Rotation paths and how fast each direction turns (deg/step):
Each turn is a multiple of 5 degrees from 10 to 175, or 0.
Each row of a path follows its step; steps can be skipped.
Rotation 1:
step 0: [-33  15 -32 -18   5  22 -21   3  -3  52 -11  17  20 -13  17  27  14  -2
  29 -19  24   8   1   0 -24  10  19  -9  -5  11   5]
step 1: [ 13  19  11 -45  45  -4 -19  13 -11  10  25  -9   9   9  23  18  -4 -13
   6 -12 -19   1  -4   0 -22 -50  15  12  14  24   7]
step 2: [-18 -12  43 -48  -2  18   2 -17 -25 -38 -21 -12  13 -12  25 -16  -9   5
  32 -19   8   7  16 -13 -26  -4  -4   0  -7   4  -2]
step 3: [  4 -29  18   9  14   9 -23 -45 -20   6 -20  22 -38 -12  -5  13  -2  16
   2  -4 -22 -26  20  13 -42 -11  -7 -15 -11   9  19]
step 4: [  1  24  33  18  16   6 -35   2  -3  -9 -21 -14   5 -24 -15  16 -16  34
   7   7 -14 -32 -23 -16  26  -8  -7 -34  -8  28 -10]
step 5: [-31  11   9   4  28   1  -2  18 -13  36 -47  43 -10  -5  11 -12 -23  16
   9  -7  27   8 -11  -9  25  -4  15  -7 -27  -5   9]
step 6: [-31  19  19   0  14  -1   0  -7   2  18  34  -2 -17  -9  10  19 -27  -8
  -2 -13 -22  -5 -33   7  -2 -25  58   9  -9 -28   6]
step 7: [-16 -22  14 -46 -25  17  21   0 -35   9  12   5  32 -38   9 -11   3  17
   4  -5 -40   1 -18 -15  23  -5  15  12  -1   5  12]
step 8: [-11 -27 -20 -34 -14 -10 -18  11 -30  26 -14  -3 -20 -27  -3  10  -3  -8
 -23 -27 -11 -10   3 -17 -40   4  -4 -40   3 -17  15]
step 9: [-21  -4   1   1  11  -5 -22  20 -15   5   4 -19   0 -13  -2  28  12  12
  16 -25   7 -35  -8  -2 -16   7  19  -7  37  64  -9]
[ -7   0   7   8  -4  12   9  -2  -3   5   0   8 -16  11   2   1  -2  -7
   4 -10  10   6  -4  -5 -12  12   0 -11   9  -6   1]  125
[ -1 -18  12  -3   7  -5   5   4  13 -11  12   3  -5   1   8  -5   1   1
  11  -2   3  -6   2  -4  -1   2  11  12  -7  -8   2]  85
[  2   9  -2   6  -3  -6   2  -3  -1  -7   4 -12 -10   4  -3   5  10  13
   6 -14  -5   5   3 -15   8 -14   7  -2   7  -2  -6]  145
[  0  -4   4  -2 -14  11  -1   1  11  -2   5  11  -4 -15 -11  -5  17   1
  -5   4  -4  -7   4  -3  -5  -8  -5 -13  -4  -1  -2]  80
[ -6  12   0 -15   4  12  14  -6   5   6   2  -4   4   7   1 -13  -2  -8
  -1   7  -9   5   7   0  -2 -11  12   2   4  -6   2]  70
[-16  -3   1   5  -8   9   4  -4   5  -3   6  -7  10  -8  -1   9 -15  -6
   5  -1   8   0  14  -7   9   1  -2   0   0  12  -7]  155
[ -4   2 -13   4   8   7  -1  14 -13 -12  -5  -1  -2 -12  -5 -12  -3  -1
  10  -2   3   7  10  -2  -2   1  -4   0  -5 -15   5]  130
Rotation 2:
step 0: [ 35  15  -5  -2  27   6  16 -15  17 -19 -23  17  11   5  -8 -16 -30  36
  14   4   8   3  19  14  -9   8  -1 -27  -3 -49 -42]
step 1: [ 14  -5   8 -49  22 -14 -16  15  35   9   9   2  23 -19  19 -12  18  -1
   0   1   2 -24 -13   8  10 -27 -24   8  36 -28 -36]
step 2: [ 27   3 -35 -32 -15 -24  15  10  19  -2   5 -22  36 -10  -7 -10 -18 -14
   1  24 -18 -16 -11 -32 -11  40   0 -18 -13 -10 -25]
step 3: [  6  22 -20 -25 -38  23 -26 -22   5  12 -10  -9  22  -7  38 -27   3   9
 -12 -17  -6  30  21 -10   7 -15  -3 -17 -12 -24 -39]
step 4: [ 16  24  -5   4  -2   4   1 -19  55  -1  -7  34  22 -13 -30 -29  11 -13
  27  19   5  18  17   1   4  20   1  24  13 -18 -32]
step 5: [  0  -8 -20 -31   9   5   6  22  27  20  11 -11   0  -7 -15 -15 -38  31
 -13 -23  31 -13  14   7 -24   1   2  11  17 -40 -42]
step 6: [ 17  21 -17  -5  -9 -15 -30  36  25  20 -28  -2  18  -4  22 -13  23 -15
 -34  18 -18 -27 -20 -13  -8  14  -9  22   9 -23 -29]
step 7: [ 29  40 -51  25 -34 -13  19 -29   9   7  13 -18  19  -1  18 -21 -26  14
  10  -7  -3 -12   5 -23  -3   5  -1 -11  12 -10 -25]
step 8: [ -9  17  -1   2  -3  19   4 -19  31  31 -19  -1  10 -32  18 -46  34   4
   6 -12  27   3   4  31   2   4 -30 -15 -12 -19 -33]
step 9: [ 32   7  -3   4  24  -8  21  -3  22 -16 -33   8  36  -9 -21  -1 -12  -4
  -8  25  32 -18  14   1 -25   6   6  -4  19 -52 -21]
[  4   0   2   8  -5   4  -6   3   3  -1   0   0  13  -6  -2   9  11 -13
   0  12  -5  -1  10   1  -4 -16   2   3  19  -2   6]  140
[  6   2  12   9  -2  -8  -5   7   5   5   0  -7  -5 -10  -4  -3  -7  15
  -1  -1 -20  -3  -9   9   7   0   8  -8   8  -1  -2]  65
[  4   8  -2  -1   4  -7   1  -1  10  -3  -9   3  -5  -4  -9   2  15 -13
  -3  11   2   7 -17   0  11  13   7   4  -2  -1   5]  155
[  3   3  -8  10   4  -4  -1  10   1 -13  -9   7  10  -8  -9   6  -5   2
  13   3  -8  -7   6   0  -9   5  -3   3 -17   8  -3]  160
[-5  5 16  3 -5  1 -2 -8  4  0 -6  4 10 -4 -5 -6 -2  1  1 -7 13  4 18  9
  9  7 14 -3 -5 -2  6]  80
[  0 -13   7   1   7   3   3  -2  14 -13   1   3   0   4 -12  -4   4  17
  -9   9  10   1  -4   7  -6 -10  -5   7   0  -1  -2]  85
Rotation 3:
step 0: [  0  20 -11   8 -30   3 -20   3  25  67  17  21  27  -4 -11 -21  -3   2
  24  18  10   1 -19 -24  18 -18  10 -12 -11   5   9]
step 1: [-18   3 -21 -23 -32 -14  -8  -8   3  22  15  22  29   3  14  24 -22  -2
   4  12   8  -7 -18 -21  -6 -55 -18  -6 -31 -11  25]
step 2: [-29 -10 -26 -14 -24 -18   0 -21 -32  35   4 -16  17  11   3  39 -10  13
 -28   1  22  11  -9  -4  15 -19  16   2 -10  35  24]
step 3: [-23   3 -26  10 -39  -9 -17 -13 -21  45 -13 -21  11 -40 -27 -16 -16   1
  -2  -7   0   8   7  -8  34  -1  24   1 -10   0  25]
step 4: [-35   3 -15 -10 -32   4   2  -9  -7  25   0  -8 -16 -37  -6   2 -46 -30
  31 -14 -13   7   5   0  -5 -37  -6  12 -32   0   1]
step 5: [-30   7   9  -2 -11  -5   9 -17   0  53  28  -1 -27  13   1   8 -24 -16
  10 -12  13  14  -9  13  -1 -20   9   8 -25  56 -11]
step 6: [-14   9   7  19 -33 -19 -21 -26  23  53  30  24  -1  -1 -13 -33  -4  -5
  -6 -10  23  -7 -15  -4  20   0   7 -13 -22  10  21]
step 7: [-28 -11 -18 -11 -42 -33  -8 -25  12   5  26  26  10  -9   8   4 -36 -25
 -15 -14  20 -10  -6 -14  -2 -15 -25  -8 -27 -20  19]
step 8: [-30 -14 -24 -12 -14 -42   6 -10 -16  21  18  -9  13   4   7  30 -43 -15
 -34 -24  26  13   2  -5   6  15  10   7   0  32  -2]
step 9: [-15  11 -20  16 -15 -15  -8   3  -6  47   7  -6  26 -33 -17 -18 -37 -12
   6 -38  12   8   1  -5  25  32  32   4  12   9   6]
[ -2  10   3  -6   9 -10   6  11   6  -7  -8  -3  -3   5  10  13 -11   0
  -8  -3   1   0   4   6  -4 -12  -5   6  -6  16   2]  115
[ 10  10  -9   8  11  -7  -3   7   1   4   6  -2  -4  -9 -13  -1  -4   7
   6  -1  -1 -19   2  -2   5   2 -13   5  -6  -4  11]  120
[ -1  -5 -17  -7   7   2  12 -11 -10   0  10  -3 -11   6  -2   9   2  -1
   6  10  11   2  -2   1  -4   6 -12   0   3   8  -8]  120
[  5  -7  -2  -5  -6 -13  -1 -12   3 -11   2  17   7  13  -4   5   8   1
  -3   4   8 -13   5   1   8  -9   7   3   2   0   9]  65
Rotation 4:
step 0: [ -6   1  11 -21 -33  -1  -3 -33   5  -5   6  15 -11  -1  -1   0  25  22
  21  34  14 -46  10 -12  46   5  18   3   0   3  38]
step 1: [ 14  27   1   5 -24  -1  15  -3 -34  26  23  14 -22 -28  36  17 -12  -7
  -7  -2   0   9   2  -8  32 -51 -26 -12 -11  20   9]
step 2: [ 30  -3  31  -6  43  -2  32  -8   6  -5 -16  -7   1  12  14   4 -21  -8
  29  32  18  -7   6  29  -1 -44 -10 -19  24 -17   5]
step 3: [ 37 -16   9  -1  -2 -11  35 -22   7 -16 -38  -1  -2  -8  12  15  37   8
  18 -35  37 -11   0 -36  -3   5   3  -4 -23   3  22]
step 4: [  1  12  14   2 -18 -13 -14   1   0 -19  -9  24 -25   1  16  27 -11 -30
  31 -11  -7 -10 -48 -37  28 -15 -15  26   9  -6 -29]
step 5: [  8 -14  15  -7 -28  28  -7 -10  13 -38  13 -34  -6  21  15  34 -17   1
  -4 -13  -4 -13 -11  31  28 -12 -22 -36   3 -31  15]
step 6: [ 53 -20  24   4 -15  28   8 -28 -21  18   9  10 -20  15 -14   7  12  26
 -10  24  24  -1 -17  -1  30  17   3  24   8   8  22]
step 7: [ 29   9  -4   6 -16 -30   2  -3 -21  -4  10  36   5  14 -22  26  -4  -7
  20   9  -9 -28  13   7  15 -42 -30   2 -38  30   1]
step 8: [ 18  12   5 -11  24  -5  14 -22 -19 -16 -23 -16  11 -34   6  28 -24  -4
 -17  -1  -2 -52   3   4  18 -39  23  -9  28 -17   7]
step 9: [ -2   3  40  12  -4   5  22  -1   4 -23 -17  35 -12  -7  25 -22  18  41
   7  -4  18 -19  -4 -31  12 -11 -22 -11  17  -7  43]
[  2  -6  -1   0  12  -5 -22  -8  -2  -6   9  11  -3  -8   3   2  -6   7
   3   4   6   5  -3  -4  -6  -2 -11 -12  -3   4 -11]  130
[ 18   2  -1   2  -5   3   7   4  -1  20   5  -3   6   2   2   3   1   2
   1  19  -1   1   1   8  -3  -2   4 -13  -8   9  -8]  70
[  0  -4   7  -4   1  16   7 -10   2   2  -2   5   8   5 -13 -12  -9  13
   5  -6   3   5   4 -12   4  -3   9  -8  -7  -9  -4]  115
[  9  10  10   6  -2  -2   3   0 -15   6  -1   3  -1  -4   9  -5 -13   2
 -16 -10   8   7  -6  -7   2  12   3   7   7   5  -6]  145
[ -8   7  -5   2  -2  11   8  -9  -6   0  14 -10  -3   6  10  -6   3  11
   0   7  -8  10  -7  -1   0  -2 -16  -2  10  -3   5]  85
Rotation 5:
step 0: [ -7  -2  -3  -4  25  11  -1 -13  30   7 -14 -16   5   2  31  39  -3   7
  27  12  20  34  -8  44 -22   8  -5  -4 -25 -29 -14]
step 1: [  8  13  13  -2  -2   4 -17 -39  25   8 -21 -14  38  28  14  10  31   4
  28 -34   4  26  12  -4   4  21   9 -10  -2 -28 -15]
step 2: [-15 -34  17  -9  35  11  -9  -2  -6  -3  13   1  20  25  50  16  15  -7
  19 -27  40  15  10  -2 -12   4 -11  -5  13  -3 -24]
step 3: [  2 -10   2   0   1   0  -7 -42  -5 -29  21 -14  -2  30  31  17 -20   9
   8 -13  20  34  -5  10  32  -9   7 -24   9 -43   3]
step 4: [-14   4  29 -29  -6  22   6 -11 -19  19 -10  -2  -7  18  22   2  19  22
   3  -7  49   4  23  13  -3  -6  32 -29   7 -35   6]
step 5: [-12   7  22 -27  13  22 -22   2 -35   6  -3 -55   3  14  12  14  -1   8
  -4 -33  13  21   2   8  16  -4 -32   4   9 -29  19]
step 6: [-18 -26  29 -20  10  18 -17 -22 -24 -23 -16 -23 -15  18  24 -24  33 -17
   4   6   6  -3 -23   6  14  16   3 -31   0 -14  29]
step 7: [-17   6  12 -14   0  28   0   9 -20 -23   9 -20  -9  38  20  22   7  14
  -7   5  20  -4 -22  43  -3  32  16  29 -17 -20  24]
step 8: [-16   4  11  17  -7  28  -7 -12  -2  16 -34 -42   7  16   3  34  -2 -27
   5 -22   6  -3 -28  10  -8  15  25 -23 -14 -17  34]
step 9: [-18 -34 -13 -25  -5  36   2  -1   8  -1 -12 -19  25  33  -9  29  41 -12
   1  -7  14 -12  -2  31  -1  20 -25 -16 -22   2  -2]
[ -8 -10  -3  -4   7  10   8  12  -2   3   2   7  -2  -6   3   2   4   3
   3  10  14  -2   7  16  -1  -5 -12  11  -9   2  -8]  160
[  5  -5   4  13   0   2  -5  11  16   0  -5  -4  -3   3  -7   7   9   1
  10   3   7   2 -19  -6   0  13   2   7  -7   0  -5]  45
[ -2   0  -3  20   3  13  13   0   0  -8   7   1  -2   6  11  10   0   3
   2  -6  -5 -17   8  -9   7  -2   5  -1  -2   2   3]  70
[-13 -10   8   3 -11   0 -14   5  -5   4   3  -4 -24  -4  -1  -3   4   8
  -4  -1  -3  -4   4  -2   6   0   0   7   7  -8  10]  35
Rotation 6:
step 0: [  0 -11  22  10 -15  -3 -12  14  -4  -9  36  -1  16  -7 -24 -28  30  31
 -20 -13   9  30 -16 -10   5  36 -19  -7  18  -4  39]
step 1: [ 23  27  22 -45   1 -18   1  -3  -1  12  -1 -15   9  37   7  -2 -17 -23
 -20  10 -10 -13  37 -32  10  22 -26   2 -12  -2  -5]
step 2: [-35   5 -37   9  -3 -12  19 -22   0 -20  27 -16  24  -9 -14  11  18 -26
  29  25 -11 -31  12  31  15   9  -3   8  -3  13 -14]
step 3: [ 17  31 -10 -14  24  19 -23  16  13  29  22  -3 -19 -33 -13  -4  -3  33
  14   3  -9 -14 -36   6  34  -4   8  16  15  -8  22]
step 4: [  0   2  36 -28  -1  14 -21   2  21  16 -43  10 -13 -22   7   1  28 -10
   4  23  20  -7  25   4 -34  29  18 -15 -10 -11 -12]
step 5: [ -4 -48  11  -3   5 -12  23 -21 -18 -10   0 -47  15 -26   6  20  25  21
 -22 -16  12   9  10  11  17 -12   2  22 -21  14  -9]
step 6: [ 20  20   6  -5  -9 -33 -37 -17  -9 -27   3  25  11  10 -45 -18   6  12
  -3 -37   7   2   8   1  20  -6 -13  20  16 -29  14]
step 7: [ 18  15 -15 -30 -25  -7  14  -4  -2   3  17 -16   7   7  14 -31   0 -28
   5   4   7 -20 -14  -6 -31  35 -16 -21 -45 -17  24]
step 8: [ -8  -9  22 -17 -12  -5  16 -12   6  -5  48  -7  15  -1  17  32  11   6
  41  25 -33   3   2 -21  30   7  20   8  13  11 -10]
step 9: [ -2   6   5   5  32   8  -6  20 -14  25 -25  23  -4   2 -55  14  10  -1
   0  27 -22 -17 -11  23  30  17  -2  24 -18 -17   9]
[ -5  -8  -2   8 -10   4  -9   0  -4   4  -5  -1  14   1  -1  -2  -5  -7
   4  17  13   1  -7  15  -9   4 -10   6  -9  -2   1]  145
[ -2   5  -1  -8 -22  -1   1   4  -3  11  -5  -9  -5  -6   8   4   0  -3
  -3   8   6   9   5 -19   0   6  -1  -9   1  -3  -9]  110
[ -2 -13  11  -2   5  -6  -1   3 -12  -1 -14   3  -3 -14  10  -8   4 -10
  -9   0   1   4  -1   5   9  -2  -1  -3  13  -3  10]  65
[  0 -10   1  -2  -7   4   1   7   5  -2  16  -8  -4  11  -2  -4  -8 -18
   2  -3  -8  -7   1   4   9   4  -6  -4   7 -16  -4]  60
[-13  -3   0   7 -11  -6  -3  -4   1   3   2 -15  13   0   4   0   3   0
  -5  -3 -12  -5  -3   0  -2  -6  23   5   3   5   4]  125
Rotation 7:
step 0: [ -7 -15   0 -11  14 -20 -16  17  -7 -13  15  22   0 -45 -14  18 -33 -31
  31 -32  -1 -28  11   6 -24 -27 -10  13  15  -7  24]
step 1: [ -4 -13  -8   2  40  -5  10  -8  29  -6  30 -34  -3 -31  -4  27 -36  -4
 -20  -1   4 -17  21  53  12  16  -7   6  10  13  -3]
step 2: [-25  11  -9  13 -14 -18  -7   3 -14  -3 -12 -20  15  -4  42  24  15   6
  -7 -22 -20 -13  12  33 -13  60  -6  -6 -13  31   7]
step 3: [-37  22   5 -23  -7  -3 -17  28  -5  18 -44  -4  -9 -12 -24  29 -20 -11
   2 -21 -28   6   2 -13  -7  22   3   0  -8 -11  48]
step 4: [ 21   8   2 -25  27  35  -5  25   7  28   5  -7 -13  18  -5  20 -45  17
 -55  13 -17  -9  18   0  -8  -1  16   7 -14  -8  14]
step 5: [ 28   5  -5  28 -23  11   0  15 -55  -1   4  31   8   0  46   6 -21  16
 -35   2  -4 -16   0  27 -25  -1  -4   9  -2  -8  13]
step 6: [ -9  -9  -2   3 -22 -29  16  29 -33  21 -12   8  17 -61 -13  17 -29  -6
  11   7  22   7 -10  10 -11 -17  13  14  25 -16  15]
step 7: [  3 -34  -9 -19  20 -38  13   0  28  34  26  -2   9 -25  -9  25  -9   6
 -31 -14  11 -14  24   5 -22  -1  36   9   9  19 -17]
step 8: [ -4   1 -12  29  -9 -27   4 -33  -2   4  10  13  -7  -1  -2  14  13  -8
 -37 -59 -13 -21  17  33 -22  10 -25   7 -10  18  19]
step 9: [-22  17  -1   3 -26   8   5  17 -14  16 -11 -47  16 -21 -42  19  -8 -14
 -14 -29 -22  32   9  28   8   5 -31  -7   4  -4  19]
[  7   0 -19  -4  -3  -3  10 -16  -8   5  -8   1   3   7   9 -11  -1   5
   1   2  -2  -8  -2  13   3   3 -10   3 -11   4   2]  115
[ -2   7   5  10   2  15  -1 -10  -6  -4  -1   3  -3   4  -4  -6   0 -13
  -6   8   7   6   9  19  -8   0   5  -3   9   9   3]  100
[-12  -1 -10  10   0 -16  -4   0   1  -2   4   4  -2   1  -9  -1  -3   7
   4   5  -4  -5  20  -1   5   1  -8   6  13   8  -9]  55
[ -9   0 -13   3   6  -8   2  12  13  -5   0   2  -9  -9   6  -1   6   4
   3   6   9   0 -15  15 -11  -5   3  -5  -1   4  -3]  65
[ -7  -3  -7 -10   0  -5  -5  -7   2  11 -11   2  -3   2  -4  -4   2 -13
   5   5   3  -8   6 -15 -15   1  17  -2  -5   7   3]  95
[ -3  -5   2   1  -4  -4  -4  -6  -6 -13  -5  24  -5   1  12   3   8  -2
   1 -11 -13  -1   0  -1  -8   2  -1  -8   7  -6   2]  130
[ 13   1 -16  -7   1   5 -19   5 -16  -3   0   4  -3  -5   2   7  -1  -3
  -3   7  11  -1   1  -5   7 -11  -4  -7   4   1  -4]  60
Rotation 8:
step 0: [-23  49  25 -16   5 -26 -15 -19  11 -15  29  -2  32   3 -11   8   6   5
  -4 -30   2   7   0  38 -21  24  15  -9 -29  -1  10]
step 1: [  3 -13   4   8  -8  -5  23  21  -1  38  -1  13 -26  16   4   8  -3   5
  -8  40  29  12 -32   5 -19  -4   5 -33  57   1  12]
step 2: [ 16   7   1   4 -30   9 -74 -29   0 -15  -3  -9  -8 -12  18   3  22  12
  12 -11   1 -19  18 -23  10 -27   1  -4  -3 -20  -1]
step 3: [ 11  34  -6  19  22  -3  35  -7 -28   7 -20   5  -6  10 -19 -29  12 -32
  35  19 -17   2 -13   8 -29  16  24   5 -21   7 -26]
step 4: [  7 -43   7   6 -33 -15  18   1   7 -26  12   2  27  -2  35  37   2 -13
  -1   3 -15  42   5 -15  30  21  -2 -23   8 -11   5]
step 5: [ -8  25   7   0  21   3  -4  -2  39  -6 -25  20 -22 -46 -19 -21   2  18
 -30   0   6  13 -21 -35 -14 -29 -11   1 -24  12  -2]
step 6: [-25  20  -7  -1  13  -4   0 -10  -3  42  25   1  47  27   6  20  24  21
  16  25  24   5   9  17  15  17  11  33  -9 -17 -11]
step 7: [ 24 -16   7 -25 -15 -17  25   1   4   0 -30 -22 -40  -7  51  21 -22   8
   5  -1  20 -18  -8   3 -39  -4  -8 -16   4   3  -4]
step 8: [ 19 -10 -22  24  -4 -33 -33 -22  17 -15  22  22  33  19 -14 -42   1  -3
  -2  -3 -17  -3   8   3  -6 -51  -1   9   6  -2 -14]
step 9: [ 20  21 -10 -16   9 -35   3  -4 -40  11 -30 -24  -9  -1 -20   2  27 -15
 -20   0   5  19 -21   8  12  56   0   2 -10   2  21]
[  0   8  -1 -15   8   1  -1  -7   7  -3  -3 -12  -6   2 -10   7  14  -9
   3  11  -6   1   1   9  12 -14   3   8  -1   3   0]  115
[  5  -8   5  -4 -13  -5  -7  -6  -9   4   4  -2  -1  -7  -4  12   2  15
   7 -13  -5   2 -12   7  12   1   0   2 -12   1   1]  160
[  6  -2  -8 -10   1 -16   5   1  -2   6  -4  -7  12   8  -1   0  -7   3
 -16  -9   3 -12   0   2  -2  -5 -10  13   3   6   4]  35
[  0   5  -9   2  -5  10   9  -6  -2   2  -1  -9   3   2   8   7  -9  -9
  23  -8   3 -13   3  -4  -5  -5   0   7  -8  -1  -7]  90
[-16 -10   8   2   6 -10   3  -6  -4  13   7   6   1   9  -8  -9  -3  -8
  11   1  -3   1 -15  -7   3  -4   0   7   8  -2  -5]  145
[  9  -6  -7  -6  -1  10  -5  -6 -18  -1   4   2   0   3  10  -9   7 -11
  -6   2 -10   9  -7   3  -9  -3 -16   1  -4  -2  -5]  65
